In the rows, 128 means zero.
One turn moves every row onto another: examples first, then more rows asked
gunit: [152 149 135 139 141  97 132 151 121 149 119 109 103 133 121 140]
Fof: [124 159 131 103 162 152 120 161 115 125 108 130 138  98 120 123]
dubu: [155 148 110 111 130 128 116 127 113 102 125  99 143 126 164  87]
bar: [162 118 148 127 143 127 130 143 113 122 107  90 113 130 121 115]
zir: [123 142 150 126 174 142 122 132 113  93 149 148 120 108 133 109]
Duba: [107 138 117 115 160 121 124 121 106 121 143 149 135  99 109 153]
fef: [126 122  82 116 135 143 133 145 111 119 125 160 125 130 163 161]
tis: [135 104 112 146 124 119 106 130 124 120  90  94 125 136 142 115]
tuza: [150 123 129 136 130 153 143 106 118 125 127 135 122 100 128  88]
kera: [130 131 156 116 159 131 127 145 143 102 159 150 139 129 128 119]
fima: [139 141 137 106 131 146 104 108 153 118 111 149 133 119 126 115]
luga: [139 113  67 132 131 125 140 134 136 101 133 131 117 135 156 117]
laki: [139 146 105 178 136 123 114 154 121 137 132 109 112 158 125 125]
Nat: [126 142 135 116 147 125 164 150 107 115 161 132 105 121 153 104]
sose: [124 142 136 129 145 147 111 130 117 142 169 146 150 129 166 147]
patul: [130 139 155 135 129 128 147 119  98 142 140  99 115 132 113 133]
Peg: [101 135 136 131 145 143 133 143  95 132 147 153 151 109 166 137]
vapu: [125 148  78 124 150 154  82 131  92 120 118 136 127 121 144 137]
seg: [101 133 117 157 129 134 149 141 115 135 150 109 104 155 129 140]
kefe: [115 125 109 111 137 134 101 147  95  94  98 151 133 121 114 103]
Mozab: [105 136  98 149 131 118 110 138 120 126 122  90 108 153 164 134]
tar: [138 126 137 159 121 109 123 158 119 147  95 120 121 134 122 112]
teto: [128 110  98 125 122 142 109 134 114 118 143 171 123 154 158 141]
sasag: [108 139  90 130 153 141 121 167  98 110 151 135 160 135 128 142]
Lige: [137 151  89  92 123 131 112 133 114  86 111 131 147 145 147 129]
sigun: [141 151 118 123 142 166 112 114 135  96 113 135 147 116 117 104]
kis: [133 143 124 159 129  97  93 136 102 135 112 112 103 144 141 112]
bevap: [107 147 100 130 116 131 149 118 118 147 145 126 140 116 173 130]
Refu: [130 147 124 159 118  94 129 131 113 142 137 111 134 149 111 137]
mulo: [138 149 114  93 120 145  98 152 128 108 112 140 135 157 162 115]

Fof moves to Duba
laki moves to kis
Peg moves to fef
Now these:
fima moves to kera
bar moves to patul
tuza moves to Nat

One turn moves every row onto another: examples first, then more rows asked
ped: [111 110 127 125 134 127  74 105  95 116 133 135 127 106 129]
vogib: [127 114 106 139 124  81 131 118 104 106 129 174 133 131 142]
luzus: [153 122  99  93 122  89  91 127 114  89 107 130 147 113 148]
puzil: [153  92 116 141 122 124  92 167 115 108 140 129 133 134 126]
lek: [170 147 116  95 127 100 115 107 114 129 148 112 121 118  98]
kes: [188 125  99 105 124 131 132 124 139 115 154 129 112 100 114]
feda: [136 119 113 116 123 118 121 116 137  83 137 167  68 123 123]
gamad: [137 120 106 134 112 115 114  84 132  88 125  87 104 115 127]
Ruve: [142 145 131 144 120 101  69 102 100 109 132 160 128 118 117]
paled: [173 113  98 103 111 139  82 109 114  82 156 151 153 119 113]
Kasim: [163  93 112 124 146 112 135 119 119  90 136 127  76 139 126]
Kug: [137  77 121 143 110 127 119  89 112 102 117 147 122 127 101]
vep: [179 110  98 126 123 109  97 145 107 134 129 150 108 137 139]
leku: [107 119  80 116 118 117 115 116 127  76 150 137 125 149  92]
kem: [205 128 109 115 136 100 112 137 114 111 146 128 123 127 121]
debim: [135 123 109 143 127  93 103 141 101  60 123 136 136 143 142]
Zumu: [157  82 115 129 138 124 121 144 118 118 127 142  99 115 145]
letil: [141  99 114 133 127 110  99 151 129  73 121 135  88 140 139]
Fevir: [ 97 109 109 116 149 112 107 113 103  84 150 114 126 131 122]
Beb: [169 119  85 111 119 128 131 107 133 111 146 136  74 134 111]
zudo: [144 156 116 117 129  99 127  77 101  84 146 117 123 122 106]
lili: [120 114 100 137 102 125 103 109 112  78 115 178 103 134 125]
Neza: [148 149  89 138 116 120 116  95 125  86 184 135 122 124 133]
Tig: [126 117 125 113 118 134 125  88 124  77 115 138 112  86 114]
Kamu: [159 126 127  92 128 124 127  94 130 101 144 147  93 102  93]
Gata: [144 145  87 122 100 129  98 100  96 121 155 138 147 131 103]
ronuz: [141 115 105 125 113 132  95 143 108  96 132 116 170 106 128]
zeve: [133 133  94 119 100 121 110 123 153  76 127 141 140 110  86]
koz: [154 156 126 139 115  90  97 118 135  78 124 142 141 102 105]
Fis: [159 132 102 128 118 109 103 144 106 144 159 125 141 133 116]

debim moves to ronuz
ped moves to Ruve
Now these:
feda moves to letil
paled moves to Neza
Zumu moves to vep

One turn moves every row onto another: examples first, then more rows asked
sivo: [153  93 117 142 129 135 116 215 116 134 172 135 142 144 146 111 165 139
  81]
ramid: [140 101 112 166 136 126 165 197  98 159 150 156 133 136 125 151 128  85
  91]
nesus: [139  90 101 159 129 147 115 214 108 114 183 166 125 138 146 114 116 110
  68]
fakev: [162 110 119 187 114 125 123 200  96 111 135 122 145 169 141 111 127 118
 132]
Tebi: [137 144 114 182 128 135 130 233 119 107 158 151 122 116 169  96 153  99
  96]
pelof: [143 137 105 148 131  96 108 149 140 106 136 149 127 106 144 119 151 118
 109]
tudem: [161 125 120 178 108 148 145 219 113 105 131 150 141 154 153 135 126  97
 128]
biki: [139  84 110 162 139 125 143 200  92 152 121 140 143 141 107 134 140  92
  97]
Sev: [136 147 118 153 146  88 122 143 118 113 175 156 136 125 148 120 141 109
  91]
kifu: [122 145 109 158 139 102 113 151 126 126 176 132 154 110 161 135 140 114
 118]
Defe: [150  96  94 181 121 128 142 179 123 159 134 136 120 116 112 146 137 105
 114]
Pesus: [131 134 105 155 147 117  99 166 131  82 130 170 136 107 124 124 144  92
  99]
zuvop: [124 130 118 132 151 111 111 162 111  95 126 157 162 136 122 111 157  88
  85]
Pipus: [121 133  93 159 131 118  94 159 138 108 139 135 148  95 147 131 136 107
 128]
muma: [154 123 104 205 107 145 133 180 105 107 161 140 139 163 135 121 103  93
 121]
mitok: [149 104 112 183 139 115 150 182 105 166 166 135 131 132 115 148 146 110
 104]
Dal: [122 131  95 193 121 137 120 183 101 114 170 129 137 142 141  65 129  86
  79]
bapak: [134 124 106 171 115 117 125 209 102 120 143 125 125 133 171  65 138 109
  94]
guzim: [136 149 115 181 130 150 125 212 127 117 159 128 150 127 138  92 190 100
  96]
Rikag: [126 144  91 176 104 164 136 183 132 121 151 130 146 130 137  81 157  76
  85]
kapeb: [110 145 117 136 141 109 135 165 111 124 169 149 167 125 171 135 128  88
  99]
bekal: [142  81  87 138 101 154 116 187 125 132 147 133 138 142 137  96 133 117
  75]
kigo: [143  98  96 172 130 161 101 186 125 123 193 139 145 141 110 113 153 118
  75]
nobav: [158 135 128 193 126 150 138 203 107 110 162 137 162 170 127 135 151  99
 123]
sirav: [159 129 109 179  93 153 150 175 120 127 141 122 158 168 135 122 137  97
 124]
taf: [140  88  97 191 143 133 126 194 103 138 135 149 127 123  95 143 129  92
 105]
Gaz: [149 108  95 148 108 169 133 205 148 130 172 158 130 122 146 131 148 111
  79]
Sasos: [125 142 116 127 135 106 141 151 116 111 147 166 149 134 151 119 136  83
  77]
bebiv: [108 124 101 154 150 126  88 177 115  90 130 149 165 111 132 127 132  86
 113]
Mitu: [104 127 116 127 148 117 116 177 101 109 133 144 181 133 149 122 137  82
  99]

kigo moves to sivo
guzim moves to bapak
Now these:
kapeb moves to bebiv
mitok moves to biki
fakev moves to sirav
zuvop moves to pelof

One turn moves every row onto another: examples first, then more rows asked
Nuz: [113 107 112 147  88 165  92 120 119 148 132 104]
rur: [ 97 105  92 136 120 174  76 156 104 142 153 128]
basum: [122 109 115 132 126 139 126 111 128 100 113 115]
nevu: [108 109 118 129 126 145 114 112 142  97 134 112]
Noki: [108 115 110 146  80 179  99 118  93 141 145 105]
Tiko: [104 117 115 169  89 163 131 154  86 144 146 123]
Papod: [110 102 111 143  91 156  91 116 105 152 144 104]
resu: [104 105  77 136 125 173  82 147 101 140 157 118]
ditul: [ 85 113 116 116 144 152 104 150  83  98 140 146]
topel: [107 165 110 119 158 170 126 123  89 111 132 130]
Suko: [ 96 111  93 143 117 190  92 139 104 149 171 121]
gusud: [117 124 114 166  98 154 135 138  90 163 135 114]
nizuk: [117 151 116 126 146 189 125 115  77 111 121 132]
budu: [111 129 124 164 100 162 129 147  95 169 135 125]
Sep: [ 95 106 126 129 141 156  99 141  84  89 134 147]
fut: [109 133 149 143 152 168 138 108 115 146 149 139]
paza: [127 150  84 148 117 178 111 164  95 138 139 124]
Rozu: [128 145  84 151 120 165 117 163  88 143 153 127]
ged: [ 97 130 149 134 141 154 143 110 116 152 148 134]
lir: [116 105 129 146 133 150 118 114 141  96 135 122]
fevi: [ 99 116 136 134 128 133 116 106 129  99 129 114]
mami: [ 78 116 118 115 151 153  97 129  90  96 134 133]
Levuk: [115 161 110 119 139 178 137 120  83 115 121 125]
Zatap: [125 148  96 114 153 177 128 112  97 118 118 125]
zivar: [111 126 141 132 153 141 139 125 113 150 150 149]
tam: [124 139  87 159 108 177 117 159 110 130 164 121]
Giduf: [ 97 142 144 142 150 146 149 115 115 137 139 129]
tusi: [ 93 104 126 110 144 144  99 132  79 116 135 151]

mami moves to topel
ditul moves to Levuk
Now these:
zivar moves to basum
tam moves to Tiko
Rozu moves to gusud
budu moves to Nuz
Sep moves to nizuk

One turn moves every row onto another: examples first, then more rows asked
bonin: [138 125 198 137 138 146 102 133 133 102 136 123 111 126 133 121 136 126
 137 133 151 166 154 116 116 122 133 111 117 108 118 109 125 179 116 119]
digas: [100  81 135 124 149 140 113 129 109 121 119 122 115 106 157 130 115 111
 144 113 144 119 119  78 132 137 124 132 146 125 126 143  92 156 141 129]
Pilaz: [ 81 127 178 106 120 123 115 126 135 116  98 139 122 121 109 128 128 142
 135 130 124 115 109 110  92 120 159 139 138 161 149 130 139 135 146 111]
gama: [128 160 118 130 126 117 135 101 128 118 129 129 122 136  93 142 113 105
 147  94 139 115 112 137 153 150 114 142 136 119 125 136 118  81 154 144]
sobir: [122 139 161 124 128 119 102 134 127 134 112 135 119 144 127 148 153 150
 134 125 111 141  91 117 124 120 141 151 145 163 161 124 140 144 137  88]
Gefi: [ 97 126 174 126 110 119 107 130 121 113  96 158 133 159 110 128 134 137
 112 143 101 142 129  99 105 114 154 125 141 159 153 124 120 158 129 124]
gopab: [165 170 111 139 119 129 118 107 120 144 128 133  97 144 106 119 116 112
 147 121 127 129 125 131 157 140 104 139 150 117 135 121 138  93 117 128]
Sopeg: [122 137 147  97 144 129 121 136 168 111 141 161  99 156 136 116 136 100
 143  97 157 163 123 162 116  95 128 142 122 143 140 119 144 118 123 141]
ferot: [120  86 142 121 140 131 113 124  96 127 115 116 125 111 162 130 116 107
 130 122 134 123 129  78 113 132 119 121 151 118 130 137  96 172 130 141]
vog: [102 142 162 117 129 115 120 112 115 108 103 144 129 129 108 130 120 135
 145 136 100 152  94 129 106 126 142 154 141 154 158 115 108 147 155  96]
Zeka: [135  73 144 117 149 126 107 125 101 124 133 126 112 113 164 128 120 129
 134 112 135 133 130  77 135 140 122 125 143 113 131 143 110 159 135 137]
nen: [135 136 126 118  99 116 130 111 125 107 140 141 122 144  87 133 117 120
 123 108 123 112 169 123 151 141 116 109 124 112 123 139 137  97 133 170]
Vur: [117 153 108 128 126 125 139 117 126 122 119 138 133 134  97 146 102 109
 133 102 134 108 111 130 153 149 113 133 129 114 128 142 121  82 154 145]
zul: [136 129 186 140 149 152  94 139 140 102 139 122 102 116 132 138 145 138
 140 122 154 169 137 122 140 126 125 123 116 109 118 116 125 166 128 100]
Kal: [124 163 118 135  96 136 123 111 120 133 102 139 111 137  89 112 104  93
 123 137 129 105 158 116 125 128 114 112 149 116 122 124 128 103 114 158]
budi: [117 149 133 109 125 137 104 148 158 114 121 166 106 156 128 125 143  89
 108 117 138 164 146 152 114  78 115 123 130 138 139 113 132 138 109 148]
Vufut: [159 166 108 135 123 135 128 113 117 154 117 137 107 143 116 112  97 108
 146 131 128 125 113 127 145 140 109 139 147 111 139 121 140  92 115 130]
rulob: [104 137 194 146 148 151 100 130 136  95 108 126 121 109 119 131 126 114
 125 127 162 153 134 114 108 123 134 117 123 105 110 115 101 167 140 120]
zimu: [115  78 133 115 136 140 112 130 102 119 128 125 107 100 156 118 113 118
 144 130 128 130 144  80 132 132 117 121 145 118 130 136 104 168 127 130]
muz: [108 123 196 135 131 149 107 140 140  92 130 117 125 118 124 141 140 117
 131 125 158 147 156 116 112 121 133 106 112 117 111 118 115 180 128 123]
mego: [129  84 130 124 145 135 112 131 102 129 134 115 113 118 169 133 126 114
 151 117 132 133 121  87 141 136 114 135 147 127 134 136 100 168 126 118]
Zunaz: [132 165 137 112 145 129 104 136 153 126 110 153 109 145 135 134 141  90
 107 105 148 161 110 163 102  84 112 140 141 131 142 111 134 127 125 139]
Ton: [119 161 133 131 107 121 146 103 128 137 118 117 135 158 105 124 112  76
 151 110 150  91 126 124 114 140 126 129 142 136 124 130 124 102 123 158]
fise: [131 156 112 128  99 142 130 123 119 143 106 143 113 136 103 109  93 102
 128 145 122 105 153 113 129 129 116 111 141 112 131 126 142 103 105 153]
ven: [129  91 136 119 156 131 110 118  97 128 120 118 111  97 162 123 109 116
 145 119 136 134 110  88 124 139 116 137 152 111 133 135  98 159 141 123]
Zod: [116 122 163  96 103 118 109 133 120 108 122 139 120 120 108 139 139 158
 129 142  89 139 141 120 111 116 137 126 131 152 156 122 148 158 136 106]
pata: [126 112 179 110 129 112 113 121 128 111 128 159 111 153 120 115 131 164
 147 128 107 159 115 113 125 128 157 143 130 155 159 125 142 139 137 109]
mes: [158 139 124 118 109 116 153 118 122 141 153 123 133 172 127 131 116 106
 158 110 129 112 132 130 145 144 119 127 124 132 141 132 150 110 110 148]
mub: [134 135 194 144 158 140 108 127 136 101 136 115 121 125 137 141 140 121
 147 112 162 168 113 129 125 131 129 133 117 113 118 113 108 168 138 104]
Pasu: [ 99 152 131  95 135 132 122 133 156  93 123 157 111 123 113 128 126  88
 128 107 140 160 129 173 106  89 111 138 123 132 136 112 118 127 143 140]
vem: [123 148 130 123 107 119 159 110 121 137 120 120 149 163 115 129 101  81
 146 113 140  92 128 124 113 140 127 124 133 133 131 132 128 109 121 163]
Tufu: [138 144 140  86 135 120 113 132 149  98 138 157 108 127 123 130 134 110
 115 105 130 170 141 175 106  90 108 130 121 120 140 113 143 129 138 148]
Nem: [165 141 135 124 103 113 138 108 124 137 156 124 118 175 117 121 126 108
 155 109 133 118 149 125 145 142 120 123 131 131 133 130 151 108 105 155]
pelon: [113 141 159  90 138 123 120 133 163 111 120 158 112 144 129 118 129  94
 117 100 160 144 134 153  83  90 132 127 125 134 135 122 146 121 127 163]
guz: [110 145 190 144 151 156 106 132 141 110 119 108 114 110 132 131 133 107
 150 125 168 149 118 124 110 124 132 131 125 119 116 110 108 169 132  99]
pevep: [141 132 116 120 110 119 134 123 121 115 136 150 128 146  99 140 106 130
 118 112 116 120 152 121 158 145 115 109 119 106 129 142 140  93 136 165]

budi moves to Tufu
mub moves to guz
Now these:
Kal moves to nen
sobir moves to vog
mes moves to Vufut
Zeka moves to mego

One turn moves every row onto another: examples first, then more rows asked
Pozub: [102 126 134 131 130 109  97 119 154  97 146 165 108 134]
Pefi: [112 108  87 107 122  95  91 140 122  88  99 148 134 141]
Zami: [133  91 150  76 128 147 108 131 120 108 114 124 143 119]
mabok: [125 124  93 106 114 109 131  96 169 139 124 118 138 154]
kuzir: [105 140  98 129 126  97  90 124 161 112 115 157 147 134]
goz: [129 106 145 105 113 148 108  77 144 144 114 143 141 139]
tokon: [142 107 100  79 135 117 131 139 135 117 121  97 138 116]
Bedaf: [112 106  84 105 107 105  93 127 138  70 117 151 125 139]
fedut: [136 117  95 109 115 118 134  94 159 146 117 112 142 151]
veru: [131 108 147  98 109 156 112  77 136 134 116 144 134 143]
Suza: [134  95 151  77 133 149 104 120 122 115 117 128 138 105]
Fuzib: [109 108 119 106 114  97 105 116 125  76 135 160  96 123]
likid: [107 147 125 126 132 119  98 104 141 113 133 171 106 121]
pok: [140  93 152  75 130 145 100 126 122 101 122 137 133 113]
nus: [134 130 103 108 108 120 138  88 163 143 121 115 139 146]
ruru: [128 110 148 105 113 146 104  71 149 132 119 148 129 144]
lomik: [104 124  98 129 122 115  86 128 166  90 130 157 137 150]
Dol: [137 107  98  77 131 110 128 150 142 109 125 106 141 123]
kur: [112 114 116 104 128 116 100 120 103  89 117 163  94 127]
guma: [136 113 107  82 129 109 134 142 144 116 121  96 149 122]

mabok moves to ruru
fedut moves to goz
Now these:
guma moves to nus
Bedaf moves to lomik
kur moves to Pefi

